In the rows, zero is written as 100.
Each named move below is a turn or a mirror, shown by a few rows before and after it. Which moves, in which order, take the first row of each later pair to the second? The first pair is answered.
move J:
119  93  96  83  105  93  107  76  85  80  111  116  86  105  126  105  101  93  102  76  99  88  108  112  104  80  99 |-> 110  93  94  81  101  93  109  74  84  78  111  120  87  106  130  108  103  92  105  79  100  91  108  109  107  78  100
92  113  90  100  109  118  104  109  101  117  113  97  105  93  100  99  112  83  91  105  127  94  96  83  116  111  112 |-> 106  106  91  106  111  119  103  111  99  119  111  88  108  95  102  107  112  85  88  103  121  87  96  90  113  114  113
84  95  81  97  95  81  92  88  112  109  117  92  127  120  93  125  97  107  89  117  109  88  112  86  124  105  93 |-> 105  94  81  108  99  87  89  91  110  112  108  74  125  122  94  131  99  114  84  107  103  84  109  93  115  111  93
move E:
103  94  116  91  99  100  103  94  68  91  96  113  78  118  113  93  72  105  97  89  76  94  102  117  80  81  91 |-> 109  94  112  92  97  100  98  117  62  94  91  108  89  120  101  92  72  106  96  85  78  92  100  111  78  94  100
120  98  103  108  104  105  96  96  106  103  93  95  106  103  97  103  99  111  99  84  90  97  95  105  87  95  94 |-> 118  101  105  109  102  105  98  94  106  104  92  98  102  104  98  105  98  107  97  86  91  94  99  105  87  95  91
101  104  114  88  86  109  105  119  97  109  95  87  119  94  83  93  129  85  95  97  103  100  105  68  108  123  116 |-> 85  102  114  89  81  103  113  63  118  99  112  101  103  96  112  90  125  92  105  100  104  101  105  72  108  94  100
move K:
127  88  107  113  83  124  116  28  127  118  109  60  104  93  116  112  137  104  87  83  93  80  109  87  113  99  112 |-> 143  89  143  74  96  114  107  78  111  111  80  71  101  74  93  86  124  100  79  64  62  69  86  81  74  102  102
95  113  95  100  82  74  109  120  99  96  107  109  115  97  92  109  99  99  120  111  101  105  104  94  111  136  99 |-> 90  112  96  102  79  74  111  118  100  97  111  109  113  95  100  108  103  92  119  105  104  108  103  93  111  137  98
107  99  107  99  106  115  87  112  95  91  106  80  105  110  91  97  107  87  105  81  104  94  93  104  103  108  107 |-> 105  98  100  107  106  116  88  109  96  92  108  73  103  115  95  98  104  91  104  79  111  94  91  108  107  111  106
69  117  94  95  87  95  104  111  129  113  110  126  105  78  75  103  101  78  103  130  104  117  96  79  107  98  103 |-> 79  121  97  92  96  85  95  134  121  112  100  128  103  77  66  105  88  81  104  123  101  113  90  87  93  100  96
move Z:
111  83  109  117  105  115  101  87  86  101  97  78  94  99  126  98  110  91  94  93  101  82  105  95  107  120  108 |-> 103  88  126  90  103  101  100  86  91  95  92  100  89  88  118  89  110  86  94  90  93  81  94  85  90  109  96
100  88  89  122  92  115  106  104  103  105  110  85  92  107  104  102  101  88  116  113  101  115  133  105  110  97  113 |-> 85  93  116  86  92  98  100  100  110  97  101  113  85  92  95  81  99  82  114  106  81  111  114  81  83  90  100
91  99  95  99  103  97  85  109  91  101  90  103  112  88  94  107  88  101  99  97  105  97  111  94  101  114  101 |-> 91  99  96  99  101  98  87  108  92  103  88  105  112  90  91  104  92  98  99  96  105  96  110  94  99  115  101
94  117  94  79  116  92  88  108  113  89  97  114  104  105  103  99  75  122  123  104  121  103  90  110  98  93  90 |-> 96  115  88  93  118  95  91  111  110  94  100  102  104  112  108  107  76  122  119  109  126  102  99  117  105  99  96
move H:
99  92  115  93  101  92  134  71  127  75  90  91  84  107  129  80  114  108  112  99  98  93  64  88  80  87  72 |-> 108  91  120  87  100  98  136  80  121  76  83  82  82  104  128  78  121  104  110  95  95  90  65  84  79  95  74
106  99  114  92  96  118  126  102  98  104  109  81  88  99  129  88  113  89  96  112  104  102  99  91  111  112  101 |-> 95  102  118  78  92  105  116  116  101  106  99  95  99  92  105  76  110  86  93  109  101  104  92  79  105  113  101
99  99  112  88  92  97  99  103  100  87  103  112  111  85  92  85  101  101  88  91  92  92  101  89  99  122  92 |-> 94  102  105  95  92  92  97  88  104  87  109  126  108  89  98  88  88  105  96  91  94  92  100  96  100  109  86
111  99  102  110  105  108  106  98  98  96  108  103  86  109  120  116  91  96  104  107  98  109  98  111  108  94  90 |-> 117  97  107  102  104  113  108  114  93  101  96  89  91  99  117  112  104  90  99  105  94  108  96  98  103  107  100
Then:
Each pair is 2 to 3 moves apart.
118  87  82  116  110  108  104  64  94  79  115  82  92  122  108  120  102  85  107  95  103  114  110  114  121  102  115 |-> 97  94  96  96  102  99  106  38  112  75  113  102  90  117  104  107  106  82  114  99  102  118  106  100  115  90  110
E, H, E
109  99  120  69  117  98  104  87  84  83  98  113  72  92  124  90  101  91  93  108  79  91  86  84  70  94  90 |-> 107  93  119  74  103  111  113  71  92  92  101  94  74  88  128  96  118  85  89  109  81  95  99  76  83  104  107
Z, K, Z
133  89  87  105  116  77  102  135  78  92  83  114  108  87  81  105  72  109  98  120  84  102  92  100  71  96  76 |-> 141  74  85  121  109  104  123  76  90  88  98  81  85  89  132  112  99  104  99  127  84  102  103  101  90  94  89
E, K, H
125  94  87  122  102  103  97  78  97  93  106  83  89  109  123  120  91  111  102  101  99  97  101  128  99  90  93 |-> 119  99  118  76  101  88  90  113  96  87  84  111  94  86  88  91  88  99  94  89  81  87  77  103  69  92  87
E, Z
116  105  99  129  123  96  72  143  77  105  100  108  93  110  66  109  67  114  90  91  89  82  93  124  77  90  80 |-> 108  109  116  116  119  88  79  100  93  94  112  124  75  105  85  97  65  119  96  90  86  81  85  121  70  67  66
H, Z, E
104  71  115  99  90  83  111  67  96  109  104  106  79  104  137  96  109  95  99  114  84  88  104  105  103  102  100 |-> 91  88  100  100  93  56  93  104  95  116  99  147  104  113  82  89  85  105  104  111  100  94  101  114  101  102  93
E, H, H
119  98  99  109  110  90  88  118  91  123  98  100  118  111  77  92  97  106  116  105  104  85  86  108  92  97  93 |-> 121  96  115  98  106  98  97  76  103  113  103  97  97  107  112  87  105  106  115  105  90  82  79  104  82  80  86
E, H, Z
68  109  87  86  101  80  101  101  104  101  107  137  111  106  91  94  82  107  113  113  125  109  99  103  100  84  90 |-> 81  103  76  107  109  92  102  101  96  99  115  119  101  114  110  111  76  115  115  117  129  109  108  125  108  84  91
E, H
114  104  125  99  91  97  105  74  113  101  97  85  97  94  95  100  101  96  84  91  74  95  86  90  81  99  91 |-> 101  103  118  101  90  103  113  61  116  92  112  89  89  99  116  101  102  94  90  107  80  99  88  88  93  93  88
J, H, H
75  109  77  118  91  101  94  73  129  112  113  103  126  106  72  111  105  99  109  99  121  111  113  89  118  100  104 |-> 80  104  77  119  92  102  98  48  135  104  118  99  111  109  98  111  99  104  115  102  113  109  112  98  113  84  98
Z, H
109  126  116  91  125  91  91  156  82  90  85  129  118  94  72  70  96  95  83  73  90  90  80  93  81  118  102 |-> 150  111  122  108  133  101  89  117  92  87  79  100  102  95  94  86  102  106  84  57  71  76  84  114  70  111  97
E, J, E
85  96  109  109  101  114  94  76  106  108  111  76  92  115  104  106  123  87  89  99  98  96  110  90  108  118  110 |-> 84  97  119  97  105  109  92  67  111  97  109  87  83  111  108  97  118  91  93  95  85  92  100  88  91  104  97
E, K, E
98  103  108  88  100  100  104  80  104  91  102  111  86  100  117  91  99  97  105  97  93  100  96  96  91  89  95 |-> 98  105  105  86  99  99  101  127  91  96  94  106  95  97  95  87  101  91  98  100  98  104  98  89  92  109  104
E, J
98  100  112  86  101  99  102  105  108  99  95  111  90  95  99  84  100  97  100  100  90  98  89  89  86  96  89 |-> 113  93  92  111  104  107  96  129  91  109  98  91  100  107  95  102  95  101  98  103  103  103  102  111  101  108  101
H, E, Z
82  105  105  74  91  110  103  126  107  97  97  111  117  101  66  89  104  89  104  91  112  118  95  81  112  113  107 |-> 85  109  105  82  99  95  98  76  131  91  103  125  109  111  74  96  87  107  114  78  107  117  90  102  99  88  85
J, H, E
78  117  106  76  108  96  97  129  96  103  118  109  106  81  89  94  96  98  94  100  104  103  103  85  88  95  114 |-> 79  111  92  93  101  110  106  89  110  103  135  90  106  87  111  106  109  100  94  106  115  107  116  86  105  90  118
Z, K, E
105  103  128  73  111  92  98  87  102  87  88  107  84  85  114  87  100  101  97  89  77  90  81  96  70  76  89 |-> 121  95  99  118  112  107  105  65  100  94  107  81  85  107  138  116  100  108  104  101  95  95  105  120  100  80  98
E, Z, E
91  103  78  115  100  105  101  134  75  95  96  115  100  93  90  109  73  122  88  119  126  106  107  129  122  101  110 |-> 112  101  106  104  107  98  96  69  96  83  90  114  78  83  117  105  74  129  89  100  93  89  94  132  88  71  87
Z, J, E
62  125  92  100  108  72  100  75  88  82  99  129  91  107  88  90  108  124  108  107  97  109  108  51  108  106  98 |-> 83  116  94  96  114  79  94  129  63  87  82  109  93  102  72  88  110  117  100  102  90  98  106  52  100  127  103
H, E, Z
95  101  80  121  104  95  92  62  115  116  108  106  115  110  91  123  92  124  105  97  102  105  113  125  107  86  88 |-> 72  108  83  96  100  84  88  112  104  119  101  131  127  99  63  99  88  110  103  102  107  110  103  104  103  98  92
E, J, Z
107  91  127  74  107  105  106  98  83  104  82  96  118  93  99  85  149  86  74  107  84  110  104  87  88  100  71 |-> 98  102  126  75  110  97  102  114  83  108  77  109  129  95  78  85  143  87  73  106  87  113  104  87  85  97  70
E, H, E
96  101  93  102  104  112  105  152  94  112  96  87  100  99  94  118  104  88  92  101  80  93  110  109  95  108  119 |-> 76  109  106  75  95  97  110  135  109  103  97  122  97  91  89  98  106  87  95  97  74  96  100  94  81  91  106
K, Z
63  97  93  116  95  91  115  94  104  100  134  98  114  121  108  114  97  87  86  113  115  101  109  111  122  84  92 |-> 66  99  107  90  94  80  107  141  94  101  111  107  126  109  78  98  101  80  79  104  106  95  97  93  113  101  95
Z, E
65  102  121  64  86  118  108  75  105  100  94  97  111  79  98  76  135  77  101  113  98  83  72  62  92  86  86 |-> 103  94  124  71  92  130  101  111  87  112  77  65  120  81  85  86  137  79  96  102  87  71  74  68  84  107  93
E, J
83  110  89  87  101  90  83  151  90  107  92  124  112  102  56  92  94  101  103  103  119  103  94  102  109  105  105 |-> 76  107  72  112  90  104  91  117  103  119  108  109  111  110  73  106  105  102  106  112  134  110  115  100  138  108  121
Z, K
